In the rows, zero is written as 128.
Rotation paths and how fast each direction turns (deg/step):
Each turn is a multiple of 5 degrees from 10 to 175, or 0.
Each row of a path follows its step; steps can be skipped.

step 5: [129 139 128 125 139 130 123 128 131 131 146 130 121 135 134 131 119 135
 131 128 132 119 131 126 136 127 126 129 126 126 130 131 128 125 126 121
 126 118 129 127 127 123 134 133 126 133 125 137 120 137 129 125 134 125
 132 125 131]
step 8: [135 128 121 129 130 134 137 124 124 131 118 122 125 132 129 126 130 138
 118 137 118 135 133 131 128 128 120 121 126 131 128 134 120 128 139 123
 127 130 131 123 130 124 126 139 128 119 124 134 132 126 132 129 126 121
 128 130 127]
step 12: [127 132 125 137 127 125 138 129 125 129 125 120 128 124 128 127 142 136
 133 139 124 125 130 124 123 129 130 126 129 123 119 129 131 139 139 124
 124 125 119 133 130 125 122 133 126 125 128 120 125 125 132 121 128 127
 132 118 122]
step 13: [128 130 124 131 132 136 126 127 116 135 135 124 127 128 125 141 127 137
 117 125 131 133 126 121 130 131 115 122 130 120 126 124 130 119 130 127
 128 129 119 131 126 131 122 131 123 131 124 130 135 128 132 120 132 118
 133 128 126]
step 16: [127 128 132 126 135 122 131 123 128 133 130 120 127 128 133 126 128 127
 125 135 127 131 142 124 119 128 133 127 132 130 137 132 121 132 139 120
 124 116 130 133 127 119 121 130 129 131 138 122 127 131 126 122 134 127
 125 127 136]
step 17: [126 121 134 141 125 115 126 123 128 131 133 132 125 133 121 138 130 132
 126 132 131 123 128 124 129 126 121 127 123 124 132 122 136 132 132 124
 114 122 119 132 134 132 125 130 127 128 133 127 127 128 136 126 121 122
 132 132 134]
step 22: [120 141 127 132 134 121 126 136 127 112 132 134 127 127 124 138 127 123
 125 127 127 126 127 133 123 120 128 131 129 134 135 127 135 138 125 129
 122 128 126 132 124 133 136 124 125 130 125 121 123 128 133 130 124 121
 137 127 127]
step 24: [129 132 127 131 136 134 133 122 124 134 127 126 127 124 137 135 134 128
 139 132 130 129 136 124 125 133 130 124 134 128 131 124 126 128 126 129
 132 129 143 125 129 127 122 133 129 124 120 129 141 122 141 125 135 122
 120 129 133]
step 25: [131 131 128 130 129 126 130 121 113 136 134 125 128 138 125 126 125 131
 132 130 131 128 129 131 128 125 123 128 124 132 132 121 131 126 122 124
 129 131 127 120 138 138 130 130 145 126 129 133 120 132 130 137 132 120
 122 131 133]
[127 125 127 129 127 126 128 127 126 128 128 127 130 129 129 128 127 127
 126 129 128 130 127 127 128 130 129 125 129 125 127 128 127 127 131 129
 128 128 125 128 127 129 129 126 128 131 130 126 128 127 126 125 129 130
 127 127 128] => 20
[129 127 130 128 130 129 130 126 125 127 126 127 129 127 127 127 131 126
 131 129 129 128 129 129 130 129 128 128 128 130 126 128 128 129 130 131
 130 126 128 129 128 126 129 127 129 127 132 129 130 128 128 129 130 128
 128 129 130] => 85
[129 128 130 126 131 126 129 127 129 126 127 131 130 128 128 125 128 128
 128 127 129 128 127 125 128 126 127 127 130 127 130 129 129 130 128 127
 126 127 126 129 129 126 126 127 129 129 129 127 126 128 128 129 128 128
 132 127 128] => 70
[127 129 130 128 128 127 127 127 129 129 127 124 124 126 126 128 128 129
 124 128 127 128 129 128 129 126 127 128 128 127 127 128 130 127 128 126
 129 125 126 130 126 127 127 129 129 126 128 127 130 129 130 129 127 129
 128 125 129] => 10
[127 126 129 128 131 129 128 128 127 130 129 130 129 130 127 130 128 128
 129 128 126 130 130 128 128 126 128 124 126 130 129 129 128 128 126 126
 128 128 131 128 127 129 127 129 130 127 127 128 127 130 128 125 127 130
 128 129 131] => 40
[130 130 129 128 126 128 131 128 130 130 125 128 126 129 129 129 127 129
 127 127 126 127 128 127 127 129 131 125 131 129 127 129 130 130 129 128
 129 130 129 128 128 124 126 126 128 127 129 128 128 128 128 127 129 129
 126 129 127] => 90

step 0: [141 121 127 134 126 129 134 121 125 132 123 122 120 137 126 128 125 123
 124 122 128 126 129 133 137 138 138 125 138 125 127 129 130 131 118 135
 113 125 134 136 131 133 125 134 128 130 128 133 130 124 124 123 132 136
 132 131 125]
step 2: [133 130 131 127 127 129 130 135 126 128 135 130 129 143 130 124 126 122
 117 123 131 129 136 134 120 133 118 131 129 125 123 133 132 123 121 126
 131 122 128 138 133 123 134 123 127 130 128 127 131 134 118 120 133 139
 127 120 119]
step 5: [138 137 125 115 128 129 132 128 122 130 137 124 130 133 126 125 116 130
 128 124 123 130 138 126 136 123 135 128 138 125 123 130 129 119 124 120
 129 118 132 136 123 126 131 131 133 121 127 133 125 136 124 130 135 125
 125 129 126]
step 9: [129 133 129 122 126 130 126 130 124 125 134 126 125 123 133 129 125 129
 133 129 117 122 120 126 124 127 124 126 141 136 120 132 138 115 132 120
 129 129 122 138 127 117 130 121 131 121 127 132 124 132 129 117 133 138
 123 126 129]
step 10: [126 131 120 127 123 127 133 112 125 133 131 133 126 126 127 130 129 121
 126 122 119 123 115 125 138 134 145 124 128 130 127 130 131 127 132 121
 136 128 132 134 130 127 129 126 131 123 130 140 131 127 131 122 125 135
 124 135 128]
step 16: [122 131 127 122 127 128 129 123 125 123 123 124 132 122 133 128 117 137
 127 121 123 129 120 141 126 129 139 122 132 135 120 129 129 129 124 136
 123 132 132 130 128 137 136 131 124 119 128 134 127 123 132 114 126 134
 126 135 128]
step 20: [120 139 117 130 131 132 135 130 133 126 120 124 133 116 128 123 123 125
 119 118 123 127 123 124 121 131 139 132 130 129 130 140 126 128 123 130
 127 123 127 137 138 131 134 127 130 122 127 127 131 124 131 129 135 128
 133 130 120]
step 25: [125 130 126 130 123 141 124 127 129 135 128 126 127 130 122 124 125 122
 137 139 119 116 120 120 122 126 126 128 133 128 122 135 126 124 119 129
 128 125 125 133 136 119 127 131 128 129 126 132 134 124 111 131 137 130
 131 127 126]
step 27: [131 130 121 135 130 136 120 122 111 134 128 125 134 123 122 124 119 119
 124 127 126 122 137 121 127 124 131 129 127 129 136 130 124 129 121 129
 130 126 125 132 129 128 132 126 128 122 133 134 141 135 134 124 127 135
 119 132 121]
[126 130 130 126 129 127 127 130 127 127 131 128 132 129 128 127 130 125
 129 128 128 126 130 127 129 126 128 127 125 127 128 128 129 129 126 127
 125 127 129 129 129 127 128 128 128 130 128 128 127 128 128 128 129 126
 126 128 130] => 110
[127 128 127 129 129 127 128 129 128 129 129 131 131 130 130 128 127 129
 129 129 129 127 127 127 126 131 129 130 128 130 130 126 128 127 128 130
 129 127 126 130 127 127 130 127 129 127 130 127 129 127 131 127 130 130
 127 128 129] => 60
[126 127 128 127 125 130 130 128 128 128 130 130 129 129 125 129 129 127
 126 129 127 128 129 127 129 129 126 125 127 127 127 128 128 127 130 130
 132 127 128 129 127 128 127 130 128 127 127 128 129 128 129 128 125 129
 127 126 127] => 90
[129 126 129 131 128 127 128 127 130 126 126 129 128 127 129 128 130 127
 127 126 126 126 126 128 129 128 130 125 127 129 128 128 131 130 129 129
 124 126 128 128 129 127 127 128 128 124 129 128 129 127 130 127 127 129
 128 125 128] => 110

step 1: [123 128 123 127 129 124 120 123 125 131 130 127 131 136 128 119 126 130
 128 127 121 122 128 124 136 132 125 135 127 123 129 126 132 128 121 122
 126 119 114 123 122 122 137 118 137 124 129 118 128 123 133 118 124 128
 130 131 128]
step 9: [122 131 124 128 119 129 116 134 125 135 119 123 133 127 130 125 138 126
 132 126 124 126 127 121 140 126 126 133 128 135 127 130 126 129 117 126
 124 119 133 116 135 129 124 129 128 134 133 124 127 128 127 125 129 128
 129 118 128]
step 12: [132 131 129 131 128 121 126 124 134 130 132 118 129 135 120 123 127 139
 138 130 131 123 121 127 132 138 129 122 132 125 129 139 126 128 123 134
 136 130 127 126 137 122 124 124 124 120 127 129 136 127 135 134 129 126
 120 129 134]
step 15: [122 127 125 135 123 127 122 135 125 124 124 134 126 122 129 121 131 133
 146 133 130 133 126 126 132 128 118 134 130 124 136 124 130 130 123 130
 132 127 137 132 136 124 136 126 127 137 132 122 125 130 126 120 124 132
 126 127 124]
step 19: [129 133 129 134 134 133 122 128 127 118 128 116 132 131 128 113 131 131
 131 123 124 132 128 124 130 136 124 136 131 124 130 131 128 128 136 130
 140 131 127 118 131 129 127 132 127 133 123 126 131 128 140 126 124 133
 123 123 135]
step 21: [128 130 119 126 131 118 132 126 129 121 120 122 125 126 136 111 127 133
 136 123 127 135 129 126 129 139 129 138 127 121 136 130 125 124 129 127
 125 123 132 127 134 131 125 126 126 130 119 126 129 132 132 125 125 136
 132 131 128]
step 23: [133 117 123 119 123 124 129 123 134 128 118 124 128 130 126 115 124 129
 130 128 134 130 127 126 128 127 128 140 128 132 135 133 122 126 135 129
 125 125 136 128 134 129 135 131 126 131 130 114 128 131 130 132 130 137
 122 132 127]
step 27: [134 127 117 125 126 123 126 130 130 127 122 114 129 133 140 124 134 131
 131 120 132 121 132 122 134 137 122 126 133 127 130 121 118 124 127 129
 127 135 128 128 126 133 134 136 130 128 134 130 131 121 131 121 127 129
 132 131 125]
step 28: [131 124 134 129 123 128 128 122 132 129 127 124 128 135 148 121 121 135
 137 127 129 123 130 131 136 134 125 139 131 127 129 133 117 131 127 124
 127 128 125 125 122 130 134 129 132 122 125 123 127 133 127 119 128 128
 126 127 127]
[131 126 130 124 126 130 128 127 128 127 131 128 131 127 126 128 128 129
 127 128 126 128 126 129 128 127 129 128 129 129 129 127 128 127 128 129
 132 126 129 129 128 128 128 129 126 128 127 129 130 127 127 131 130 128
 126 126 127] => 55
[129 128 128 128 128 126 130 127 128 128 129 130 129 126 129 126 132 128
 129 128 127 129 130 131 128 131 129 124 126 129 128 130 127 128 127 128
 127 128 126 129 130 127 126 126 126 128 128 129 127 128 129 129 129 128
 129 129 129] => 80
[127 126 127 126 130 129 127 131 127 128 126 130 130 130 130 130 128 129
 126 129 130 129 127 129 127 128 128 129 129 129 131 131 127 127 127 127
 128 128 128 128 129 127 128 127 128 131 127 128 128 130 127 128 131 125
 129 129 129] => 55
[127 128 128 129 127 127 126 129 127 128 129 126 130 130 131 127 128 128
 127 127 124 130 129 127 128 127 127 130 127 129 126 128 128 128 129 128
 128 128 129 125 128 129 127 127 128 126 127 131 128 131 127 132 127 128
 129 130 128] => 35
[127 128 130 128 128 128 126 128 125 129 127 128 129 129 126 130 128 128
 129 128 127 126 127 127 127 128 128 127 127 129 128 129 131 131 124 129
 128 127 130 128 130 125 125 127 126 128 126 130 128 126 130 127 127 129
 126 128 127] => 10

step 1: [123 125 128 128 123 134 130 133 125 127 135 124 124 124 137 126 132 134
 130 128 118 131 121 131 122 131 132 128 138 135 131 127 115 128 128 121
 119 134 118 130 133 127 125 121 132 134 128 126 131 125 129 137 129 123
 117 134 117]
step 2: [117 131 129 130 123 127 119 140 130 137 123 124 131 122 126 125 132 123
 131 129 134 131 126 120 126 128 136 135 127 125 134 125 125 137 134 132
 121 124 126 132 131 126 130 143 127 138 129 137 127 135 129 133 129 125
 119 127 133]
step 3: [124 134 136 123 119 132 133 125 119 130 136 131 136 129 119 128 122 121
 125 126 126 129 128 127 121 133 130 127 137 125 132 120 126 139 120 123
 132 134 138 125 136 127 125 132 128 129 135 133 130 127 138 127 119 128
 132 128 129]
step 7: [117 131 127 129 131 131 126 127 127 126 134 130 123 130 126 122 120 126
 134 125 116 133 141 120 133 130 130 125 127 134 125 133 130 136 129 128
 135 133 136 125 128 131 120 124 117 137 122 123 124 121 130 138 129 132
 121 120 129]
step 8: [120 124 119 142 127 123 129 122 126 124 130 138 125 128 128 133 130 123
 135 136 123 132 125 128 128 129 125 123 129 125 128 127 141 117 117 137
 126 131 129 128 131 129 132 138 124 128 130 131 129 129 133 134 123 119
 122 126 132]
step 13: [127 139 127 120 130 125 130 135 127 126 120 114 124 121 132 135 120 131
 132 132 119 126 122 126 126 132 125 128 133 126 120 132 138 123 128 137
 130 126 135 126 124 133 126 124 142 128 125 127 121 128 125 137 124 128
 131 121 123]
step 15: [127 126 135 120 131 128 139 128 129 133 123 121 121 138 132 132 125 126
 132 125 128 129 127 130 123 131 130 129 130 129 122 131 133 128 124 120
 133 128 116 131 123 108 124 141 128 125 130 126 119 126 127 123 127 125
 128 135 128]
step 17: [116 131 124 130 126 131 130 132 121 120 124 136 126 117 133 133 124 119
 131 132 132 126 122 134 125 125 132 126 127 135 128 125 123 128 133 126
 127 127 124 135 132 121 117 129 138 126 136 123 136 132 121 132 127 122
 128 124 116]
step 18: [124 127 126 127 133 129 124 140 113 130 130 118 115 126 116 123 127 123
 125 126 132 129 128 126 124 133 132 135 134 122 131 130 131 133 125 124
 123 130 120 127 125 114 128 131 131 130 135 136 126 125 125 123 130 131
 123 128 129]
[128 127 129 130 128 128 127 127 128 126 128 128 129 125 129 128 129 129
 127 127 127 124 125 126 129 126 129 130 130 129 127 129 127 123 127 130
 130 130 128 125 129 128 128 128 129 126 129 128 127 130 127 129 127 128
 127 128 126] => 90
[129 126 129 128 129 128 127 127 127 127 129 132 125 129 125 130 129 130
 130 128 127 128 128 126 129 128 127 130 125 130 128 128 129 128 127 129
 126 127 130 126 129 129 129 129 125 129 128 129 128 126 125 129 127 129
 130 127 127] => 25
[127 127 128 128 126 129 128 128 131 129 126 129 129 130 129 128 130 129
 128 126 128 129 127 128 128 127 127 127 129 129 127 128 129 128 125 127
 129 126 127 127 130 126 127 126 129 127 124 127 130 128 125 125 129 130
 128 132 129] => 70
[128 125 127 126 128 128 127 129 127 127 128 128 130 127 127 126 126 132
 127 130 126 128 127 131 128 126 127 131 130 128 130 130 129 127 125 129
 125 127 129 130 130 127 128 127 128 128 127 127 127 127 131 128 129 129
 129 128 128] => 145

step 1: [127 124 133 122 130 130 124 133 134 123 123 130 128 130 131 122 127 125
 138 131 133 130 132 126 128 143 136 133 131 128 121 138 131 128 132 125
 127 124 134 128 128 120 128 129 145 120 124 126 133 116 126 119 123 132
 132 129 123]
step 2: [125 124 129 117 126 127 127 136 137 124 128 130 130 125 130 127 134 129
 127 132 133 114 131 121 124 123 132 121 131 133 131 121 136 113 131 128
 127 119 128 136 129 125 135 131 130 128 126 120 138 120 121 126 125 129
 129 122 122]
step 3: [127 133 115 129 132 118 136 129 132 129 135 125 128 131 131 119 123 130
 123 136 123 127 135 129 132 121 135 118 134 134 124 128 129 124 137 132
 126 128 136 138 127 127 137 130 128 141 134 125 128 123 129 125 126 123
 124 133 123]
step 4: [131 131 132 128 120 128 136 122 127 130 134 127 126 132 123 122 129 136
 127 125 121 132 125 143 127 135 133 116 128 132 124 130 133 134 129 130
 124 131 126 129 137 122 132 130 140 136 122 123 128 128 125 126 127 135
 118 133 116]
step 9: [128 127 123 123 129 126 128 130 125 126 121 128 122 128 123 116 128 121
 134 127 120 131 131 134 129 143 135 134 134 125 122 129 130 124 127 135
 136 131 132 133 136 123 125 128 132 123 130 122 132 111 127 133 129 131
 128 131 117]
step 16: [127 132 136 128 129 135 129 128 128 119 136 130 130 127 134 126 135 122
 131 138 132 120 135 133 128 128 135 120 130 129 130 131 124 140 125 120
 129 120 130 127 135 123 119 119 141 128 122 126 135 125 129 127 136 129
 126 129 119]
step 17: [125 126 126 126 123 130 128 128 130 124 119 131 121 126 129 123 128 128
 126 133 132 124 133 122 126 133 137 131 132 126 127 128 121 126 124 128
 132 126 136 130 137 118 128 121 130 124 131 123 132 110 120 122 118 116
 131 131 119]
step 19: [126 140 122 133 126 121 134 131 129 122 142 118 128 130 121 129 130 132
 122 131 128 121 138 129 127 130 128 126 128 132 123 127 133 123 140 129
 125 123 129 124 122 123 139 132 140 132 128 128 129 123 131 130 125 135
 120 127 123]
step 28: [126 121 118 120 133 128 136 133 136 113 131 136 126 126 124 129 119 119
 129 128 124 129 128 129 126 136 128 123 130 130 130 127 122 136 129 128
 123 123 143 133 136 124 130 131 128 124 127 122 132 123 130 129 125 136
 129 130 118]
[126 127 129 129 127 128 124 128 126 127 128 128 128 126 130 125 127 128
 128 130 129 129 130 129 127 127 128 130 129 129 126 128 128 128 128 130
 130 126 128 131 127 126 129 130 130 126 128 129 127 127 127 131 130 126
 129 126 126] => 45
[129 127 126 128 128 130 129 126 127 127 125 127 128 127 126 127 128 129
 128 130 127 129 127 129 130 127 127 128 130 129 129 128 127 126 128 130
 128 125 129 129 128 131 128 128 126 129 127 132 128 125 130 126 129 127
 129 130 129] => 125
[129 128 128 129 127 128 130 129 130 128 128 129 126 129 128 130 126 128
 128 128 126 131 132 129 126 126 127 130 126 128 129 130 129 126 127 130
 126 127 128 130 128 129 131 127 128 127 128 126 127 129 127 126 128 129
 125 128 127] => 45
[127 126 126 127 126 128 128 126 129 126 128 129 129 128 128 128 129 128
 132 125 130 128 131 126 128 125 129 126 128 128 130 128 127 130 128 126
 128 128 130 129 129 126 129 130 127 127 128 129 130 128 127 126 125 127
 129 127 131] => 70
[128 126 130 126 130 126 130 128 128 128 130 128 129 127 125 130 129 127
 129 127 127 128 128 131 127 127 129 130 128 126 126 129 128 129 127 130
 126 127 129 128 128 124 126 126 131 128 128 132 129 127 128 129 128 128
 128 128 130] => 95
[132 125 129 129 127 129 128 127 129 128 127 127 128 129 129 128 128 126
 128 128 127 127 129 129 127 132 129 128 127 125 130 128 130 126 127 130
 130 127 128 128 129 127 129 128 129 127 128 127 128 129 128 129 126 125
 131 130 129] => 90

step 0: [129 143 128 122 129 124 126 132 124 137 132 121 131 128 133 135 124 120
 125 125 123 128 136 125 136 126 130 129 118 125 138 120 122 122 138 123
 129 141 122 130 121 129 126 129 130 129 136 135 129 125 126 125 134 132
 126 128 127]
step 7: [119 124 120 127 122 121 127 130 138 128 140 132 125 119 123 134 122 129
 129 116 133 120 128 127 131 132 127 127 124 122 125 129 128 126 121 130
 133 130 135 132 122 139 127 139 126 129 128 126 131 132 130 121 122 125
 128 120 123]
step 8: [125 132 129 124 134 124 125 124 131 136 133 127 124 124 126 125 132 123
 132 127 127 124 124 130 128 129 127 137 127 115 117 122 116 123 129 130
 129 130 132 123 123 137 120 123 118 132 117 124 128 134 126 134 118 129
 125 132 120]
step 11: [128 141 134 123 128 120 124 132 141 137 125 129 129 123 133 125 138 127
 119 138 123 121 123 124 133 125 128 136 123 132 125 125 127 129 131 121
 127 117 125 123 127 131 120 124 126 134 133 122 136 127 128 129 123 133
 125 128 128]
step 16: [132 138 114 132 134 123 123 125 137 129 133 128 126 126 140 125 131 128
 124 127 135 127 128 127 132 128 121 125 122 125 135 141 128 131 124 132
 127 137 131 128 123 137 126 136 133 127 133 134 128 133 119 134 129 127
 118 128 127]
step 22: [127 132 130 124 131 122 129 134 134 124 120 136 130 130 133 131 127 123
 128 130 132 123 123 129 125 119 122 116 122 133 126 132 120 126 125 130
 129 115 132 123 134 133 123 134 136 135 125 137 132 130 135 131 132 118
 124 137 130]
step 24: [120 126 127 124 125 135 134 121 123 131 125 124 119 114 128 125 133 124
 131 134 130 121 129 134 125 129 127 128 132 132 131 124 130 129 127 129
 127 128 140 122 119 143 126 133 127 132 121 138 120 126 135 127 123 127
 125 125 132]
step 26: [130 130 137 116 126 121 127 123 127 128 134 119 116 125 128 133 128 130
 124 130 130 121 133 127 122 130 118 135 119 119 130 126 127 134 123 139
 135 136 123 123 128 126 132 134 124 120 126 134 133 123 126 122 125 129
 125 133 129]
step 27: [130 134 131 120 128 126 121 126 127 130 136 132 122 125 129 127 128 129
 116 127 124 133 127 134 124 131 119 128 128 125 129 124 138 138 125 126
 119 128 130 111 118 132 121 136 125 139 131 132 123 129 132 126 122 127
 124 130 128]
[128 130 129 127 128 127 129 129 127 129 127 129 127 129 126 128 129 129
 126 130 126 127 129 125 128 128 129 126 131 128 128 127 129 128 128 128
 126 127 125 130 126 125 125 131 129 129 126 127 129 130 128 127 129 128
 127 130 128] => 40
[129 128 130 127 127 129 126 127 131 131 127 127 130 126 128 127 127 128
 126 128 126 131 130 128 129 127 126 126 126 128 129 128 130 129 130 130
 129 128 129 128 127 126 130 129 128 126 129 128 126 129 128 130 128 131
 128 130 128] => 25
[126 125 128 127 127 125 129 128 128 131 125 128 125 131 127 127 127 129
 129 126 126 128 129 128 127 128 127 127 128 130 128 129 127 130 125 126
 129 129 127 127 127 127 131 129 128 126 128 128 129 126 126 127 127 129
 130 126 126] => 130
[125 130 126 126 129 129 129 127 127 128 127 127 126 126 128 128 127 129
 125 127 130 129 130 129 129 129 128 127 130 125 127 131 126 126 127 131
 129 129 128 128 126 129 130 129 127 127 127 126 127 127 128 129 129 127
 127 127 129] => 40
[126 127 130 129 128 128 129 132 130 126 128 126 128 126 127 129 127 131
 126 129 129 129 127 129 127 127 126 129 128 127 131 129 127 127 127 129
 127 127 127 128 129 124 129 129 127 130 127 129 129 127 128 127 129 126
 128 129 127] => 90
[128 127 128 126 130 130 130 125 128 127 127 127 126 128 130 127 130 127
 128 127 130 127 129 131 129 129 126 127 127 128 127 128 129 131 129 129
 127 126 127 129 130 125 126 130 130 129 128 130 125 127 128 127 128 127
 128 129 131] => 10
